[[119 121 117 106 140 131 116 142 132 120 128]
 [124 141 132 114 122 147 135 130 136 144 117]]
:
[[128 120 132 142 116 131 140 106 117 121 119]
 [117 144 136 130 135 147 122 114 132 141 124]]

[[143 112 137 151 138]
 [147 114 141 156 142]
 [127 154 144 132 148]
 [146 113 140 156 141]
 [156 130 139 152 135]]
:
[[138 151 137 112 143]
 [142 156 141 114 147]
 [148 132 144 154 127]
 [141 156 140 113 146]
 [135 152 139 130 156]]

[[133 129 122 132 136 120 129 142 123]
 [133 128 122 132 136 119 129 143 123]
 [126 120 120 125 121 119 119 129 121]
 [137 142 148 139 135 151 142 128 147]
 [133 128 122 132 136 119 129 143 123]
 [137 143 149 139 135 151 142 128 148]
 [135 146 143 141 134 143 139 124 140]
 [136 147 143 142 136 143 140 125 140]]
:
[[123 142 129 120 136 132 122 129 133]
 [123 143 129 119 136 132 122 128 133]
 [121 129 119 119 121 125 120 120 126]
 [147 128 142 151 135 139 148 142 137]
 [123 143 129 119 136 132 122 128 133]
 [148 128 142 151 135 139 149 143 137]
 [140 124 139 143 134 141 143 146 135]
 [140 125 140 143 136 142 143 147 136]]

[[144 130 114]
 [152 131 120]
 [130 136 115]
 [143 135 117]
 [132 127 110]
 [139 124 107]
 [151 133 119]
 [129 141 120]
 [149 132 120]
 [130 138 118]
 [145 131 117]]
:
[[114 130 144]
 [120 131 152]
 [115 136 130]
 [117 135 143]
 [110 127 132]
 [107 124 139]
 [119 133 151]
 [120 141 129]
 [120 132 149]
 [118 138 130]
 [117 131 145]]

[[111 123 146 133]
 [121 130 130 135]
 [ 99 120 150 131]
 [135 122 148 132]
 [114 125 141 134]
 [137 135 117 134]]
:
[[133 146 123 111]
 [135 130 130 121]
 [131 150 120  99]
 [132 148 122 135]
 [134 141 125 114]
 [134 117 135 137]]

[[124 130 135 133 126 130 134 122]
 [131 126 126 127 130 130 125 128]
 [128 126 140 132 130 121 130 125]
 [125 130 118 127 118 132 125 133]
 [130 127 120 123 130 129 116 136]
 [138 125 127 123 119 131 130 127]
 [123 131 146 135 140 114 151 117]
 [130 120 132 128 125 128 118 129]
 [130 127 136 129 138 121 134 123]
 [131 121 135 129 132 123 129 126]]
:
[[122 134 130 126 133 135 130 124]
 [128 125 130 130 127 126 126 131]
 [125 130 121 130 132 140 126 128]
 [133 125 132 118 127 118 130 125]
 [136 116 129 130 123 120 127 130]
 [127 130 131 119 123 127 125 138]
 [117 151 114 140 135 146 131 123]
 [129 118 128 125 128 132 120 130]
 [123 134 121 138 129 136 127 130]
 [126 129 123 132 129 135 121 131]]
